In the rows, 128 means zero.
One turn or mirror swaps these rows in pairs. Which row does each one swap with?
The rows were stretched afterwards, more along some directions than others.
J_820: [135 103 120  86 158 151 103 103 110 106 132 125 106 112 129 134 125  78
 161 108 107 103 131 156 140]
J_44: [128 121 136 147 145 130 123 137 131 127 116 120 141 158 132 154 107 111
 171 133 132 120 138 144 186]
J_406: [135 100  89 114 140 163 115 114 142  94 130 115  96 140 143 144  98  95
 144 133 109 123 119 134 135]
J_556: [126 102 146 115 136 145 142 113 167 117 108 107 112 148 141 149 135 136
 129 127 145 139 134 141 132]
J_336: [142 129 120 101 135 133 104 115 107 130 126 127  99  75 104 126 124 119
 129 117 113 108 143 155 157]
J_531: [135 109 134 123 135  90 125 113 111 129 109 117 152 128  96 118 136 168
 109 139 141 121 140 176 149]
J_926: [120 133 182 144 169 110 112  85  99 140  98 119 132 114  96 140 153 129
 150 126 147 131 119 178 172]
J_455: [113  84 125 151 154 125  76 119 144 143 130 126 147 143 108 142 116 127
 141  83 132 141 117 132 157]
J_412: [121 108 168 143 137 122 106 136 121 157 121 123 158 154 120 136 148 118
 153 108 137 157 143 141 172]
J_2: [102 106 119  99 115 136  98 102 129 118 112 115 114  99  86 122 131 116
  93 141 122 112 142 181 171]
J_577: [128 117 137 154 125 146 107 134 150 147 174 103 152 125 142 132 116 116
 135 109  97 124 139 145 147]
J_461: [124 105 144 148 141 161 115 132 116  97 126 119 138 139 145 158 120 101
 159 128 131 118 134 137 182]
J_95: [147 105  87 128 138 105 132 137 122 112 117 120 112 145 128 118 114 132
 159 122 118 127 126 122 121]
J_281: [121  91 133 119 137 135 128 101 113  96 107 112  97  96 113 132 161 131
 123 132 128 105 117 177 136]
J_471: [117  93  95 166 143 122  84 121 129 126 164 149 118 112 119 139  95 124
 116 115 130 116 114 157 137]
J_16: [121  96 115 145 155 136  73 118  60 111 114 151 132 117  85 131 144 118
 145 108 144 107 114 193 183]
J_732: [136 130 120 116 105 111 148 130 113 117 103 122 118 138 125 125 118 136
 135 151 153 110 150 154 151]
J_526: [130 123 155 130 132 192 131  99 101 121  98 117 146 128 115 116 161 108
 142 108 112 132 144 175 177]
J_751: [121 148 119 130 146 117 131 127  91 135 121 151 141 134 107 121 115 114
 141 147 138 144 135 168 156]
J_727: [156 104 149 108 138 153 124 102 156 136 126  93 116 125 131 136 125 137
 143  88 122 123 162 128 151]
J_286: [100  79  84 106 143 116 101 130 144 117 118 139 131 140 123 122 112 137
 141 105 120 120 126 132 127]
J_708: [112 137 111 116 142 153 110 126  94 121 137 136 157 141 134 130 133  94
 147 148 137 119 125 162 139]
J_804: [160 112 148 124 149 157 114  92 111 118 129 113 129 141 114 140 127 106
 166 101 131 102 168 169 203]
J_104: [117 118 148 166 153 157 121 115 104 123  99 115 156 134  92 131 158 125
 117 127 143 141 108 198 180]
J_801: [114 143 126 146 151 146  85 132  89 147 129 149 171 113  96 140 125  99
 129 127 134 150  98 166 167]
J_118: [126 112  79 131 130 130 105 130 156 136 142 115 126 119 127 121  86 122
 112 126  93 138 134 152 138]
J_229: [101 104 165 108 137 134 153 109 142 129 117 117 154 164 120 133 122 119
 147 122 140 127 156 146 172]
J_130: [112  94 123 115 149 133 102  98  88  92 133 145 138  92  99 124 142 132
 122 112 148  78 117 179 145]
J_758: [124  94 126 122 145  83  79 130 114 120 129 127 151 113 105 138 135 140
 116 139 148 115 129 164 158]
J_489: [118 105 139 125 128 109 154 138 115  93  97 117 121 115 124 145 138 141
 132 149 157  93 129 165 143]
J_981: [119 122 125 115 161 126 133 102 144 116 115 113 113 144 138 147 109 114
 155 132 137 128 114 139 112]
J_125: [121 115 147 144 166 137 114 105  91 130 139 166 172 129 127 156 124 118
 140 113 137 124  96 147 143]
J_408: [ 77 127  92 149 109 145 130 133 135 139 126 142 156 137 128 107 128 119
 130 141 107 131 124 157 132]
J_931: [103 106 133 136 130 122 127 127  67 121  94 173 147 126 122 113 157 130
 167 107 135 114 120 146 142]
J_32: [ 86 128 112 109 132  84 112 124 130 151 135 135 139 130 114 121 118 116
 128 155 118 141 116 139 108]
J_680: [120 136 108 107 125 140 115 123 116 104 114 144  90 104 120 136 114 101
 123 155 138 125 118 149 140]
J_842: [120 133 144 117 125 125 102 131 135 152 150 138 128 110 123 145 110  75
 122 140  82 144 144 134 182]
J_716: [102 134 122 121 157 148 108  95  77 120 129 156 156 114 105 127 146  82
 150 117 134 107 119 170 139]
J_514: [126  78 138 111 131 133 126 142 138 105 111 111 138  90 121 138 137 130
 115 105 123 110 133 147 148]
J_416: [139 117 119 126 134 116  90 124 101 150  88 114 134 134  91 119 139 148
 116 138 110 153 120 180 167]
J_569: [105 120  94 130 127 112 129 129 152 135 156 123 159 129 125 114 111 134
 141 122 113 101 136 148 116]
J_354: [111 108 129 143 131 153 149 136 111 107 128 118 181 140 130 128 136 145
 121 139 147 115 126 174 131]
J_858: [117 120 134 123 136  98 101 110 137 153 112 124 127  89  85 127 129 129
 128 106 116 129 141 150 175]
J_45: [122  95 137 108 132 154  93 129 116 135  87 106 131 141 117 131 156 136
 126 126 107 152 121 173 163]
J_216: [108  96 107 106 127 157 103 116 168 123 147 106 114 142 135 133 102  97
 126 125  98 128 162 154 160]
J_911: [ 89 122 135 127 129 101 114 143 146 153 126 123 170 116 123 134 139 135
 105 141 136 148 117 133 123]
J_335: [104 125 138 149 136 120  96 127 117 149 136 136 134 118 103 133 100  99
 143 111  98 142 131 144 189]
J_825: [ 96 121 138 122 172 128  96  87  91 127  92 131 118 118 100 141 164 107
 161 133 123 127  97 180 154]
J_641: [ 81 142 138 110 141 126 128 110  91 124 122 153 141  92  92 118 116 100
 125 142 131 127 125 171 164]
J_170: [127 125 156 133 134 122 110  91 110 142 136 134 143 149 115 142 125 115
 105 165 132 139 134 169 173]
J_242: [116 117 109 130 154  94 123 109 105 131  94 148 133 164 108 129 109 152
 150 132 161 146 118 150 140]
J_72: [ 99  98  83 127 152 128  93 124 141 121 132 122 167 138 121 125 139 129
 157 112 131 101 114 164 120]
J_910: [129 106 166 146 152 152 117  93  84 129  91 115 144 153  89 130 149 131
 153 102 129 129 136 192 206]
J_778: [113 122 127 123 126 164  76 139 130 134 161 122 127 102 142 138 108  88
 125 123  87 144 119 140 150]
J_780: [140 112 126 150 159 130 144 102 103 103 132 113 147  95 102 128 153 151
 125 113 143  94  94 173 114]
J_50: [106  98 137 133 124 113 128 148 128 128 123 141 170 131 124 142 133 117
 126 119 136 123 148 130 157]
J_941: [118 133 135 125 138 100 142 108 164 153 130 111 137 129 129 143 114 145
 117 134 138 137 124 147 115]
J_366: [113  90 161 128 148 154  81 104 119 148 113 112 150 121 109 150 155 134
 123  99 124 132 115 179 166]
J_850: [135  71 107 142 136 125  98  93 115 121  89 129 114 163  91 127 137 157
 129 113 160 111 120 174 152]
J_488: [100 116 138 149 133  99 143 111 112 121 135 145 156 121 106 135 130 151
 137 124 176  88 119 160 138]
J_705: [106 102 163 155 164 146  77 120 112 130 128 127 134 119 123 156 129  89
 131 101 140 149 124 141 165]
J_129: [116 130 123 144 133 122  93 133 137 144 138 129 119 153 118 137  98  72
 143 140 114 155 129 129 178]
J_783: [141  94 140 116 116 114 123  93 131 128 124  99 119 126 102 122 145 136
 116 128 131  87 153 180 163]
J_559: [113 127 165 139 124 109 154 114 156 150 128 116 171 138 105 132 131 141
 123 122 161 128 138 134 143]
J_835: [117 106 115 120 124 148  60 145 102 137 132 138 114 123 134 138 103  88
 148 116  99 142 139 142 177]
J_428: [ 98 105 111 136 150 158  85 133  91 117 101 140 135 140 105 152 141  80
 154 120 141 104 112 168 173]

Swapped with J_286: J_130
Swapped with J_455: J_16
Swapped with J_531: J_569
Swapped with J_941: J_732
Swapped with J_408: J_170
Swapped with J_416: J_577
Swapped with J_926: J_44

